128 stands for zero in the data rows.
Each row mixes 3 hidden patterns of the same size, each with a weight. Each row also carries a little noise. Patterns are numbered from 0, in the order they first appear below.
Each row in order, then the numbers of its patterns, largest weight first:
[142, 214, 104, 137, 124, 64, 106, 113, 135, 149, 166, 126, 151, 112, 147, 171, 129, 121, 91, 179, 123, 167, 173, 136, 135, 90, 149, 114, 110, 167, 149, 148] 0 1 2
[163, 204, 107, 84, 166, 76, 62, 83, 125, 142, 197, 101, 134, 161, 93, 169, 116, 159, 120, 136, 115, 177, 155, 132, 113, 146, 136, 125, 113, 113, 136, 135] 1 3 4
[116, 165, 159, 114, 118, 164, 114, 96, 129, 167, 112, 139, 118, 123, 113, 111, 113, 131, 164, 72, 128, 169, 139, 156, 89, 206, 69, 118, 150, 100, 166, 131] 5 6 3
[125, 77, 203, 126, 109, 65, 124, 186, 132, 108, 110, 160, 119, 120, 155, 145, 62, 153, 186, 111, 81, 119, 192, 127, 188, 150, 107, 52, 33, 154, 156, 156] 7 8 9
[136, 154, 131, 114, 94, 81, 134, 168, 171, 140, 191, 98, 82, 86, 112, 122, 122, 161, 98, 108, 85, 105, 195, 74, 144, 142, 88, 135, 144, 141, 149, 116] 10 11 0
[137, 146, 97, 80, 120, 110, 89, 133, 150, 173, 114, 129, 154, 124, 85, 99, 154, 101, 125, 146, 136, 115, 169, 75, 169, 106, 91, 95, 143, 160, 64, 135] 12 13 9
[107, 135, 162, 97, 85, 105, 134, 60, 142, 175, 101, 122, 157, 134, 168, 130, 214, 139, 39, 168, 140, 137, 208, 175, 141, 55, 129, 140, 138, 106, 122, 129] 0 14 15
[127, 109, 166, 58, 99, 86, 143, 119, 137, 118, 128, 113, 81, 105, 102, 159, 74, 161, 163, 97, 92, 102, 205, 90, 165, 183, 80, 85, 109, 132, 202, 132] 7 3 10
[80, 147, 130, 94, 140, 66, 129, 135, 113, 169, 134, 142, 112, 99, 170, 119, 145, 137, 78, 148, 109, 209, 184, 133, 178, 116, 142, 129, 57, 128, 168, 151] 9 16 0
[172, 133, 122, 119, 155, 121, 88, 183, 86, 130, 184, 95, 194, 161, 129, 161, 113, 137, 153, 125, 87, 128, 212, 176, 111, 164, 117, 112, 96, 169, 77, 170] 4 8 17
[146, 155, 122, 107, 116, 103, 149, 137, 119, 114, 116, 108, 178, 114, 74, 178, 120, 116, 182, 134, 93, 154, 155, 92, 104, 168, 102, 84, 88, 171, 164, 168] 2 7 17
[172, 81, 83, 95, 130, 113, 95, 98, 90, 129, 109, 154, 182, 144, 101, 61, 135, 160, 170, 114, 108, 114, 163, 153, 93, 120, 154, 135, 141, 99, 134, 139] 18 4 14
[112, 193, 106, 108, 121, 91, 126, 113, 104, 120, 100, 145, 156, 67, 110, 175, 102, 116, 138, 151, 128, 158, 173, 121, 92, 103, 137, 118, 99, 152, 146, 155] 2 0 18
[125, 165, 148, 85, 109, 102, 137, 99, 164, 175, 120, 117, 150, 86, 140, 127, 189, 132, 75, 153, 130, 164, 232, 105, 116, 75, 106, 123, 109, 148, 87, 95] 0 15 10
[122, 200, 181, 109, 108, 119, 133, 113, 121, 155, 132, 150, 147, 83, 155, 167, 109, 110, 83, 137, 136, 158, 198, 156, 179, 114, 155, 130, 64, 95, 142, 136] 0 16 19
[125, 148, 141, 95, 89, 143, 92, 94, 124, 143, 134, 105, 132, 157, 97, 154, 132, 119, 146, 89, 161, 129, 202, 117, 137, 158, 129, 99, 196, 99, 130, 149] 3 12 6
[145, 122, 103, 99, 96, 80, 153, 200, 193, 124, 143, 144, 115, 111, 85, 97, 126, 172, 106, 107, 70, 139, 210, 80, 106, 139, 32, 116, 141, 118, 142, 102] 11 10 20
[112, 99, 101, 111, 173, 97, 142, 169, 129, 168, 77, 173, 219, 82, 136, 126, 157, 122, 107, 121, 98, 197, 169, 127, 130, 184, 133, 111, 58, 124, 151, 171] 9 17 19
[90, 87, 94, 86, 141, 66, 130, 98, 123, 216, 89, 184, 93, 86, 158, 74, 208, 207, 136, 159, 147, 208, 189, 112, 121, 121, 97, 123, 87, 95, 178, 171] 9 21 3
[129, 153, 154, 105, 147, 163, 124, 136, 103, 142, 67, 74, 166, 152, 136, 120, 169, 123, 112, 99, 111, 164, 194, 130, 116, 84, 146, 95, 128, 141, 88, 161] 15 8 16
[144, 95, 131, 109, 110, 70, 121, 181, 175, 122, 164, 116, 121, 92, 138, 95, 132, 152, 94, 112, 79, 145, 184, 86, 123, 136, 57, 131, 137, 148, 166, 143] 10 11 9
[151, 134, 152, 92, 116, 95, 159, 88, 149, 111, 131, 145, 118, 92, 83, 132, 105, 135, 129, 98, 139, 125, 84, 116, 153, 81, 146, 119, 75, 133, 128, 61] 22 7 19
[108, 160, 113, 116, 144, 128, 154, 99, 116, 163, 62, 121, 164, 85, 144, 103, 155, 144, 105, 116, 167, 170, 141, 137, 141, 99, 85, 87, 148, 112, 77, 168] 15 23 19
[125, 103, 141, 132, 133, 146, 133, 107, 150, 150, 62, 118, 178, 188, 156, 113, 158, 146, 122, 116, 114, 119, 137, 131, 126, 74, 92, 83, 151, 110, 112, 154] 15 14 7
[116, 81, 143, 72, 135, 165, 187, 95, 143, 144, 83, 151, 113, 83, 174, 59, 146, 175, 152, 191, 138, 226, 201, 176, 123, 136, 31, 181, 107, 93, 195, 116] 20 16 21
[125, 155, 197, 75, 120, 150, 143, 95, 194, 161, 130, 105, 117, 62, 42, 77, 167, 123, 77, 80, 127, 175, 79, 144, 79, 129, 89, 135, 137, 204, 156, 43] 5 22 13
[130, 207, 98, 112, 110, 81, 146, 154, 150, 150, 164, 119, 156, 93, 115, 158, 126, 142, 128, 161, 94, 174, 196, 91, 109, 122, 132, 129, 78, 181, 146, 180] 2 0 11
[125, 125, 146, 50, 103, 85, 113, 137, 143, 166, 129, 137, 72, 128, 115, 146, 110, 172, 138, 88, 59, 136, 193, 75, 131, 154, 126, 118, 158, 127, 209, 139] 3 10 11
[153, 122, 109, 93, 123, 139, 158, 43, 158, 140, 57, 122, 171, 83, 91, 134, 198, 114, 75, 120, 186, 178, 121, 122, 104, 40, 158, 113, 146, 151, 66, 119] 15 22 19
[122, 93, 115, 59, 139, 114, 101, 103, 131, 151, 57, 143, 121, 95, 103, 121, 90, 168, 155, 116, 127, 168, 139, 87, 96, 183, 183, 119, 147, 98, 207, 125] 18 3 5
[150, 150, 77, 94, 141, 64, 129, 105, 133, 119, 109, 121, 155, 88, 141, 130, 108, 161, 156, 135, 89, 193, 191, 117, 48, 179, 37, 129, 125, 174, 195, 168] 2 10 20
[200, 160, 112, 100, 115, 184, 74, 114, 108, 140, 125, 110, 124, 156, 85, 146, 137, 101, 189, 111, 194, 111, 201, 107, 158, 163, 82, 91, 197, 80, 93, 155] 12 6 3
[108, 183, 108, 104, 115, 22, 142, 118, 119, 194, 124, 161, 140, 69, 158, 128, 130, 152, 119, 170, 102, 201, 212, 137, 137, 125, 117, 115, 45, 136, 155, 187] 9 0 2
[150, 249, 149, 81, 121, 150, 135, 100, 77, 138, 145, 102, 122, 144, 134, 107, 91, 122, 150, 115, 98, 221, 188, 159, 128, 128, 98, 123, 62, 121, 172, 172] 16 2 4
[142, 92, 95, 99, 155, 81, 94, 112, 116, 122, 101, 126, 159, 116, 79, 99, 130, 122, 106, 140, 125, 137, 117, 76, 122, 111, 167, 132, 126, 179, 179, 145] 18 13 1
[146, 146, 103, 84, 118, 151, 136, 119, 139, 147, 99, 145, 138, 117, 102, 121, 136, 123, 140, 160, 171, 122, 185, 117, 149, 140, 107, 91, 153, 118, 114, 122] 12 20 3
[148, 141, 138, 137, 133, 139, 116, 125, 117, 141, 159, 125, 132, 141, 108, 118, 129, 144, 160, 92, 144, 154, 141, 199, 108, 181, 78, 140, 117, 122, 112, 112] 4 5 6
[176, 115, 156, 117, 131, 134, 102, 94, 128, 203, 125, 111, 143, 154, 127, 74, 140, 157, 118, 115, 154, 110, 133, 224, 117, 154, 41, 134, 201, 112, 180, 111] 14 5 4
[139, 183, 138, 82, 129, 115, 156, 94, 97, 105, 90, 106, 129, 92, 152, 139, 121, 117, 159, 135, 92, 255, 219, 151, 128, 129, 83, 133, 99, 135, 217, 163] 16 2 20
[162, 191, 149, 106, 149, 131, 47, 100, 164, 144, 194, 58, 122, 121, 130, 127, 106, 113, 101, 128, 116, 197, 87, 179, 139, 114, 96, 166, 159, 146, 232, 128] 1 5 16
[136, 114, 136, 79, 174, 134, 166, 103, 136, 154, 77, 157, 155, 80, 150, 107, 121, 89, 95, 140, 165, 161, 142, 141, 97, 125, 118, 149, 115, 116, 111, 122] 19 20 15
[103, 65, 141, 158, 123, 57, 132, 159, 134, 174, 104, 152, 215, 144, 156, 105, 196, 135, 133, 147, 122, 163, 168, 131, 113, 156, 116, 108, 78, 106, 199, 158] 9 17 14
[105, 155, 161, 91, 96, 68, 115, 173, 107, 191, 139, 113, 170, 100, 100, 158, 161, 114, 40, 153, 91, 122, 201, 128, 158, 140, 152, 120, 59, 228, 75, 151] 13 0 8
[147, 154, 168, 105, 123, 127, 82, 81, 84, 167, 127, 122, 104, 197, 99, 167, 110, 184, 175, 85, 140, 137, 237, 153, 111, 200, 104, 135, 116, 97, 128, 137] 3 4 6
[127, 167, 127, 83, 156, 106, 161, 170, 138, 112, 126, 171, 121, 62, 116, 172, 74, 84, 127, 96, 125, 112, 131, 121, 148, 129, 125, 77, 81, 119, 133, 118] 19 11 7
[139, 132, 169, 147, 99, 165, 121, 66, 114, 99, 132, 129, 86, 122, 110, 89, 136, 108, 158, 70, 145, 178, 169, 122, 138, 92, 142, 163, 111, 108, 158, 126] 16 6 22
[163, 124, 105, 87, 168, 188, 124, 96, 155, 163, 85, 114, 148, 136, 82, 74, 193, 125, 114, 141, 161, 119, 126, 116, 150, 48, 125, 81, 171, 126, 96, 134] 12 15 21
[115, 146, 123, 89, 125, 107, 114, 143, 127, 180, 151, 105, 112, 96, 89, 98, 139, 119, 67, 144, 98, 147, 103, 111, 94, 162, 101, 118, 132, 202, 146, 121] 13 5 1
[151, 204, 102, 132, 105, 102, 127, 151, 128, 134, 125, 142, 146, 118, 102, 150, 119, 140, 167, 117, 108, 179, 184, 135, 106, 165, 92, 109, 109, 132, 174, 173] 2 11 20
[149, 115, 124, 139, 144, 112, 113, 159, 90, 168, 107, 112, 121, 143, 143, 143, 137, 167, 119, 139, 123, 115, 188, 145, 105, 125, 123, 119, 131, 145, 130, 174] 8 21 3
[151, 171, 105, 109, 121, 94, 84, 138, 143, 137, 200, 109, 117, 176, 86, 147, 114, 134, 113, 138, 126, 150, 129, 123, 122, 99, 137, 104, 124, 142, 178, 144] 1 11 3
[86, 193, 132, 71, 137, 55, 124, 138, 131, 203, 122, 177, 145, 36, 169, 161, 160, 112, 65, 169, 152, 181, 221, 149, 176, 110, 153, 136, 38, 130, 122, 115] 0 9 19
[121, 127, 146, 84, 151, 143, 161, 118, 118, 131, 74, 163, 148, 86, 179, 105, 98, 106, 146, 156, 102, 192, 188, 190, 156, 148, 74, 138, 115, 98, 163, 129] 20 16 19
[163, 83, 161, 165, 109, 115, 108, 88, 135, 135, 87, 121, 138, 173, 132, 122, 181, 152, 124, 115, 176, 114, 128, 144, 127, 113, 83, 150, 180, 109, 122, 143] 14 6 22
[115, 148, 91, 119, 147, 141, 126, 105, 130, 184, 146, 95, 93, 103, 110, 84, 193, 177, 126, 203, 162, 140, 150, 107, 135, 58, 101, 116, 145, 126, 75, 106] 21 12 0
[100, 107, 121, 88, 140, 123, 115, 121, 123, 159, 81, 117, 165, 119, 95, 89, 163, 131, 74, 106, 103, 136, 143, 95, 101, 137, 145, 107, 130, 186, 135, 154] 13 18 15
[130, 102, 126, 83, 152, 93, 140, 115, 112, 86, 82, 189, 141, 82, 107, 147, 39, 98, 158, 124, 116, 127, 134, 86, 157, 137, 143, 84, 69, 98, 178, 108] 7 18 19
[138, 108, 142, 103, 139, 161, 81, 142, 106, 130, 111, 99, 115, 125, 157, 122, 112, 118, 137, 134, 100, 163, 195, 116, 153, 94, 168, 131, 111, 78, 186, 138] 16 18 8
[113, 87, 112, 103, 133, 79, 116, 92, 154, 148, 141, 132, 88, 117, 131, 58, 148, 170, 106, 144, 121, 155, 128, 116, 104, 88, 93, 160, 134, 122, 138, 132] 21 10 9
[95, 171, 108, 67, 99, 109, 133, 109, 94, 179, 111, 153, 121, 100, 91, 126, 119, 186, 162, 107, 144, 182, 140, 103, 167, 137, 128, 123, 186, 110, 169, 113] 3 23 22
[162, 172, 79, 102, 98, 86, 108, 137, 159, 129, 131, 105, 119, 114, 95, 118, 154, 126, 132, 123, 97, 178, 180, 90, 88, 124, 80, 97, 149, 163, 154, 137] 2 10 11
[132, 93, 128, 152, 123, 114, 101, 41, 79, 173, 130, 149, 64, 138, 73, 96, 188, 191, 157, 109, 160, 149, 195, 123, 68, 117, 85, 136, 154, 87, 134, 159] 21 6 3
[140, 111, 122, 136, 99, 158, 100, 100, 75, 124, 86, 146, 119, 141, 112, 149, 116, 133, 151, 90, 138, 150, 176, 118, 111, 185, 159, 114, 147, 96, 166, 155] 6 3 18
[123, 139, 92, 133, 116, 92, 104, 78, 125, 187, 70, 135, 153, 166, 143, 114, 122, 141, 135, 136, 149, 131, 121, 190, 118, 128, 67, 100, 186, 106, 165, 166] 14 2 23
[134, 136, 142, 157, 161, 123, 91, 99, 119, 122, 88, 123, 105, 118, 104, 131, 138, 103, 138, 93, 169, 135, 148, 167, 107, 132, 95, 157, 117, 117, 101, 138] 6 19 21
[149, 116, 152, 166, 167, 133, 131, 81, 117, 137, 72, 175, 133, 110, 151, 154, 113, 93, 124, 99, 164, 142, 190, 195, 123, 188, 69, 119, 122, 116, 107, 154] 6 19 20
[205, 98, 163, 193, 97, 112, 50, 163, 105, 94, 106, 99, 128, 177, 145, 150, 110, 125, 172, 78, 153, 76, 213, 129, 135, 149, 98, 106, 155, 149, 43, 181] 6 8 12
[151, 65, 155, 109, 102, 137, 140, 69, 134, 162, 18, 113, 181, 182, 162, 91, 187, 128, 99, 102, 157, 86, 155, 149, 134, 53, 83, 57, 182, 92, 134, 160] 15 14 7
[156, 114, 138, 83, 143, 138, 146, 92, 119, 155, 78, 142, 151, 115, 129, 116, 126, 105, 106, 121, 133, 122, 149, 166, 140, 110, 136, 78, 112, 113, 118, 140] 15 19 7
[109, 81, 127, 119, 103, 87, 132, 82, 109, 176, 84, 160, 115, 142, 156, 110, 167, 138, 107, 129, 148, 148, 170, 172, 137, 128, 90, 130, 128, 81, 177, 165] 14 9 3
[167, 71, 140, 206, 148, 124, 83, 97, 106, 136, 109, 113, 89, 153, 108, 89, 161, 174, 138, 133, 141, 136, 138, 155, 69, 107, 108, 139, 151, 140, 100, 141] 21 6 8
[201, 140, 112, 151, 151, 131, 129, 88, 120, 180, 109, 109, 206, 165, 101, 65, 183, 163, 102, 122, 132, 127, 155, 202, 112, 93, 69, 98, 115, 95, 66, 146] 4 15 14
[151, 95, 126, 161, 142, 120, 104, 147, 100, 109, 112, 100, 127, 163, 126, 109, 172, 144, 163, 130, 126, 144, 167, 125, 110, 94, 105, 121, 125, 140, 94, 174] 8 21 6
[88, 95, 178, 86, 110, 118, 157, 134, 133, 177, 77, 104, 153, 132, 71, 96, 167, 138, 47, 102, 84, 113, 164, 103, 129, 146, 116, 91, 79, 217, 91, 167] 13 15 7
[149, 65, 70, 100, 145, 148, 122, 142, 150, 98, 36, 139, 157, 95, 112, 112, 132, 138, 164, 162, 152, 142, 155, 122, 140, 140, 101, 98, 156, 109, 133, 117] 20 12 18
[146, 213, 138, 82, 129, 67, 155, 149, 144, 155, 146, 137, 145, 91, 110, 150, 122, 132, 122, 154, 114, 156, 215, 100, 123, 132, 144, 102, 91, 153, 138, 154] 0 2 11
[145, 106, 109, 94, 95, 91, 152, 190, 166, 104, 166, 162, 103, 109, 103, 125, 141, 155, 153, 121, 95, 160, 207, 104, 120, 184, 18, 128, 138, 127, 161, 116] 11 20 10
[104, 107, 157, 88, 131, 82, 128, 132, 153, 157, 126, 154, 86, 104, 174, 78, 144, 149, 84, 87, 68, 206, 193, 124, 157, 117, 47, 173, 106, 111, 206, 139] 9 10 16
[130, 143, 131, 117, 96, 106, 140, 230, 157, 116, 149, 128, 139, 105, 99, 137, 111, 150, 167, 159, 95, 138, 197, 101, 125, 160, 108, 83, 103, 169, 125, 153] 11 8 20
[130, 150, 155, 112, 145, 170, 131, 84, 115, 139, 134, 102, 86, 101, 113, 80, 155, 152, 124, 145, 117, 197, 127, 142, 130, 90, 113, 164, 121, 118, 198, 110] 16 21 5
[157, 113, 123, 129, 180, 94, 108, 140, 119, 141, 119, 127, 169, 66, 162, 185, 91, 84, 121, 118, 105, 114, 164, 149, 121, 144, 179, 103, 116, 151, 105, 127] 19 8 17
[118, 101, 143, 94, 113, 120, 121, 73, 128, 201, 81, 111, 115, 137, 131, 118, 162, 124, 101, 88, 157, 141, 121, 155, 112, 143, 75, 132, 174, 105, 219, 125] 14 3 5
[182, 122, 142, 168, 98, 150, 76, 83, 111, 121, 99, 130, 132, 171, 100, 145, 145, 108, 160, 79, 186, 74, 157, 148, 135, 112, 65, 113, 210, 94, 91, 150] 6 12 14
[133, 117, 95, 102, 139, 122, 105, 137, 113, 126, 126, 117, 194, 118, 99, 143, 125, 117, 186, 125, 104, 135, 157, 123, 114, 172, 146, 115, 100, 123, 148, 146] 17 18 4
[157, 180, 161, 125, 131, 126, 128, 148, 107, 134, 163, 88, 217, 91, 100, 166, 152, 139, 153, 170, 65, 160, 219, 127, 131, 172, 121, 120, 55, 130, 116, 128] 17 0 4
[139, 89, 81, 114, 149, 129, 65, 82, 138, 112, 73, 90, 171, 109, 129, 112, 152, 146, 117, 125, 124, 148, 134, 101, 114, 81, 186, 110, 117, 124, 166, 164] 18 15 1
[127, 139, 95, 109, 116, 133, 160, 213, 155, 133, 160, 112, 172, 106, 120, 114, 138, 127, 168, 154, 99, 145, 184, 80, 122, 178, 138, 96, 119, 129, 145, 150] 11 17 20
[128, 178, 112, 94, 109, 84, 129, 185, 163, 130, 164, 147, 112, 126, 93, 130, 122, 181, 123, 131, 103, 108, 182, 79, 151, 131, 101, 128, 104, 134, 137, 121] 11 0 10
[113, 71, 157, 74, 114, 63, 145, 145, 174, 138, 89, 155, 144, 93, 152, 104, 82, 145, 192, 134, 114, 170, 160, 143, 170, 173, 59, 99, 41, 99, 161, 155] 7 20 9
[109, 169, 146, 67, 142, 193, 146, 87, 174, 195, 93, 105, 160, 61, 129, 109, 171, 168, 103, 132, 153, 200, 167, 195, 106, 136, 85, 116, 138, 147, 137, 98] 5 15 0
[133, 132, 148, 80, 164, 69, 126, 112, 131, 107, 105, 164, 91, 75, 134, 140, 82, 82, 102, 83, 122, 110, 143, 141, 138, 130, 119, 93, 97, 141, 135, 102] 19 7 10
[104, 188, 193, 64, 98, 117, 130, 123, 166, 146, 125, 116, 134, 86, 128, 166, 98, 132, 133, 127, 122, 124, 182, 140, 170, 156, 138, 117, 64, 151, 172, 103] 0 7 5
[91, 177, 125, 76, 125, 112, 114, 125, 108, 147, 132, 177, 177, 61, 106, 86, 120, 162, 155, 98, 150, 167, 102, 115, 171, 79, 100, 111, 171, 135, 77, 139] 23 22 19
[167, 182, 117, 109, 177, 65, 95, 87, 142, 142, 187, 77, 138, 128, 114, 156, 149, 127, 65, 198, 130, 167, 171, 135, 167, 48, 160, 115, 107, 148, 121, 134] 1 0 15
[145, 175, 146, 90, 132, 104, 150, 124, 155, 129, 104, 119, 127, 92, 112, 159, 66, 140, 177, 108, 102, 173, 153, 120, 113, 176, 62, 78, 87, 183, 189, 142] 7 2 5
[144, 137, 117, 69, 110, 119, 125, 70, 149, 141, 139, 115, 121, 118, 54, 132, 167, 132, 138, 137, 165, 142, 141, 91, 159, 78, 162, 133, 163, 137, 134, 49] 22 3 12
[104, 138, 86, 78, 162, 97, 144, 49, 107, 205, 114, 154, 101, 114, 106, 133, 136, 131, 118, 129, 165, 171, 167, 130, 118, 126, 161, 127, 144, 94, 165, 146] 3 21 19
[142, 158, 140, 97, 178, 61, 113, 120, 108, 164, 129, 139, 144, 128, 107, 133, 98, 62, 30, 134, 129, 114, 135, 122, 123, 106, 125, 130, 125, 178, 102, 120] 19 13 1
[179, 182, 135, 145, 136, 118, 88, 111, 91, 124, 157, 131, 139, 182, 101, 107, 103, 157, 176, 83, 130, 137, 207, 174, 126, 163, 89, 108, 117, 84, 89, 160] 4 6 3
[107, 201, 139, 67, 133, 118, 120, 107, 78, 152, 113, 107, 90, 125, 126, 131, 108, 148, 128, 122, 106, 199, 193, 153, 135, 143, 142, 125, 104, 121, 187, 177] 16 2 3
[105, 141, 133, 73, 108, 103, 129, 83, 112, 160, 118, 120, 67, 121, 101, 128, 92, 165, 184, 115, 118, 156, 163, 85, 162, 147, 146, 100, 122, 94, 182, 126] 3 7 21
[166, 187, 114, 81, 145, 114, 107, 129, 90, 172, 175, 122, 178, 182, 83, 157, 105, 149, 173, 128, 96, 138, 199, 168, 97, 209, 116, 73, 96, 101, 115, 138] 4 3 17
[101, 137, 112, 120, 113, 58, 92, 145, 111, 168, 101, 203, 156, 83, 164, 86, 131, 185, 165, 81, 123, 187, 171, 147, 162, 160, 54, 128, 136, 91, 132, 188] 9 23 6
[115, 122, 119, 97, 131, 137, 163, 90, 175, 182, 49, 122, 183, 89, 144, 107, 161, 139, 123, 150, 156, 156, 122, 169, 78, 111, 70, 140, 130, 119, 125, 126] 15 20 5
[144, 156, 142, 79, 176, 143, 138, 82, 171, 158, 116, 149, 120, 53, 129, 136, 112, 75, 103, 129, 168, 177, 106, 166, 108, 107, 140, 149, 98, 125, 144, 50] 19 5 22
[150, 215, 87, 153, 150, 122, 78, 133, 79, 121, 114, 151, 158, 117, 102, 130, 97, 163, 171, 93, 125, 166, 160, 139, 96, 162, 78, 113, 141, 141, 115, 195] 2 23 6
[145, 117, 109, 106, 116, 139, 133, 75, 149, 125, 112, 103, 127, 105, 89, 90, 235, 162, 100, 155, 163, 164, 88, 98, 126, 38, 114, 124, 129, 165, 89, 93] 22 15 21
[141, 153, 135, 101, 135, 64, 85, 114, 128, 151, 174, 88, 109, 138, 119, 132, 137, 118, 67, 152, 100, 160, 125, 120, 136, 105, 105, 145, 118, 155, 127, 146] 1 13 16
[133, 134, 132, 83, 119, 120, 153, 93, 118, 143, 49, 81, 192, 117, 109, 128, 149, 143, 161, 128, 100, 137, 168, 135, 122, 103, 96, 72, 131, 146, 139, 177] 15 7 2
[113, 62, 94, 120, 159, 113, 122, 130, 107, 125, 59, 114, 142, 101, 110, 114, 147, 176, 172, 139, 115, 123, 145, 77, 102, 64, 168, 129, 112, 133, 152, 170] 18 21 8
[115, 130, 115, 93, 90, 89, 154, 156, 151, 159, 126, 101, 148, 138, 70, 93, 178, 125, 64, 108, 104, 141, 162, 75, 126, 146, 98, 106, 111, 173, 102, 138] 13 11 15
[89, 190, 133, 91, 107, 94, 145, 189, 135, 170, 178, 125, 139, 76, 122, 157, 107, 174, 132, 153, 97, 150, 184, 115, 187, 107, 94, 82, 122, 140, 91, 136] 0 11 23
[92, 231, 97, 98, 84, 103, 132, 189, 151, 139, 204, 138, 130, 84, 80, 167, 110, 171, 127, 144, 95, 145, 187, 85, 176, 135, 130, 98, 111, 116, 105, 144] 11 0 23
[161, 255, 88, 67, 108, 70, 115, 120, 132, 156, 157, 122, 161, 74, 115, 164, 148, 103, 120, 199, 142, 165, 237, 113, 140, 112, 151, 76, 95, 175, 99, 147] 0 2 12
[126, 89, 96, 104, 183, 138, 216, 112, 145, 156, 28, 136, 178, 64, 174, 116, 166, 146, 105, 169, 144, 167, 170, 196, 99, 145, 64, 117, 123, 109, 126, 117] 20 15 19
[118, 191, 123, 91, 131, 136, 170, 180, 113, 134, 158, 152, 125, 138, 109, 135, 98, 95, 113, 97, 94, 149, 158, 126, 155, 112, 151, 122, 95, 104, 169, 149] 11 19 16
[120, 110, 129, 110, 135, 89, 82, 156, 134, 125, 137, 96, 112, 107, 102, 92, 118, 164, 96, 97, 84, 140, 147, 102, 118, 140, 56, 146, 192, 165, 113, 148] 10 23 13
[138, 100, 180, 126, 106, 122, 136, 101, 160, 77, 71, 130, 146, 129, 120, 143, 118, 160, 166, 79, 133, 122, 163, 124, 146, 125, 83, 69, 128, 108, 114, 162] 7 15 6
[164, 200, 145, 108, 153, 159, 120, 115, 90, 149, 161, 109, 137, 136, 136, 99, 109, 119, 119, 97, 111, 146, 152, 188, 146, 136, 112, 139, 93, 117, 118, 120] 4 16 19
[131, 83, 161, 63, 115, 120, 132, 111, 138, 119, 39, 124, 160, 148, 116, 135, 130, 169, 169, 91, 89, 143, 150, 89, 186, 108, 121, 44, 103, 132, 160, 152] 7 15 18
[126, 83, 109, 110, 141, 108, 98, 167, 100, 112, 82, 145, 161, 100, 137, 135, 86, 123, 123, 123, 109, 139, 154, 113, 127, 110, 213, 96, 108, 132, 147, 159] 18 8 19
[117, 124, 100, 92, 95, 103, 183, 163, 179, 140, 138, 146, 115, 76, 95, 90, 186, 204, 162, 180, 137, 183, 174, 91, 104, 148, 48, 114, 107, 116, 125, 138] 11 20 21
[156, 112, 169, 174, 111, 119, 79, 156, 68, 139, 118, 106, 130, 164, 157, 191, 102, 186, 155, 100, 78, 147, 248, 132, 116, 181, 160, 105, 119, 136, 119, 207] 8 3 6
[105, 55, 85, 59, 167, 138, 90, 141, 78, 116, 94, 109, 234, 102, 68, 166, 111, 127, 185, 148, 84, 158, 187, 39, 88, 206, 225, 95, 108, 104, 241, 171] 17 18 3
[135, 68, 144, 103, 133, 97, 156, 120, 143, 136, 102, 129, 124, 82, 113, 95, 120, 164, 104, 138, 72, 146, 167, 131, 104, 171, 31, 133, 138, 136, 154, 134] 20 10 13
[130, 113, 165, 132, 127, 161, 116, 122, 136, 173, 137, 134, 133, 112, 92, 104, 137, 128, 151, 69, 130, 124, 112, 160, 62, 225, 51, 139, 153, 149, 157, 110] 5 6 13
[177, 139, 114, 80, 152, 151, 117, 149, 133, 147, 127, 102, 134, 90, 87, 78, 116, 105, 156, 131, 167, 135, 130, 120, 132, 136, 111, 105, 163, 127, 122, 111] 12 5 18
[178, 100, 164, 166, 100, 108, 77, 149, 116, 73, 115, 99, 129, 153, 133, 149, 184, 153, 132, 86, 138, 100, 188, 117, 114, 108, 132, 111, 120, 201, 64, 148] 8 22 6
[123, 73, 151, 74, 100, 100, 159, 111, 156, 102, 96, 160, 132, 89, 141, 118, 106, 149, 156, 131, 95, 137, 169, 138, 132, 171, 57, 100, 117, 110, 171, 126] 20 7 10
[184, 143, 115, 94, 117, 102, 87, 161, 101, 145, 127, 95, 138, 151, 126, 158, 109, 143, 151, 137, 148, 79, 223, 99, 187, 143, 134, 74, 149, 164, 108, 153] 8 12 3
[210, 177, 136, 190, 141, 93, 58, 99, 92, 101, 194, 119, 147, 177, 88, 132, 130, 154, 162, 94, 124, 120, 168, 172, 136, 173, 60, 127, 131, 116, 62, 158] 4 6 1
[133, 67, 128, 108, 122, 100, 97, 112, 142, 144, 133, 136, 101, 115, 111, 75, 127, 174, 92, 76, 88, 117, 149, 145, 147, 103, 19, 151, 244, 98, 146, 129] 10 14 23
[116, 75, 87, 106, 130, 63, 89, 131, 133, 119, 90, 174, 136, 75, 140, 81, 158, 144, 136, 121, 114, 180, 155, 99, 126, 114, 120, 126, 124, 103, 183, 175] 9 18 10
[116, 92, 128, 65, 128, 83, 205, 124, 140, 166, 76, 196, 183, 34, 186, 108, 160, 167, 117, 208, 127, 219, 244, 163, 157, 173, 28, 125, 64, 86, 158, 132] 20 9 0
[139, 96, 94, 103, 127, 153, 154, 109, 142, 148, 98, 138, 118, 104, 132, 83, 152, 162, 168, 198, 171, 143, 170, 132, 139, 127, 81, 95, 153, 121, 113, 138] 20 12 21
[161, 150, 80, 102, 159, 108, 83, 75, 151, 158, 128, 94, 148, 162, 131, 157, 154, 126, 104, 138, 156, 156, 101, 108, 109, 80, 130, 106, 117, 128, 147, 169] 1 15 3
[150, 109, 124, 133, 145, 69, 126, 79, 129, 156, 100, 157, 123, 160, 170, 127, 109, 82, 79, 139, 170, 122, 108, 208, 126, 88, 106, 149, 171, 121, 157, 137] 14 19 1
[165, 128, 130, 187, 117, 110, 88, 109, 119, 116, 87, 144, 140, 141, 106, 131, 133, 117, 144, 83, 140, 149, 175, 158, 95, 152, 91, 107, 135, 127, 111, 174] 6 2 14
[113, 159, 160, 122, 130, 128, 83, 105, 103, 123, 151, 106, 114, 111, 125, 126, 109, 139, 120, 138, 112, 185, 137, 151, 182, 71, 138, 162, 132, 94, 167, 145] 16 1 23
[108, 136, 120, 111, 97, 56, 144, 178, 174, 147, 151, 169, 107, 112, 129, 101, 156, 171, 123, 102, 101, 164, 191, 77, 135, 129, 81, 132, 104, 114, 177, 144] 9 11 10
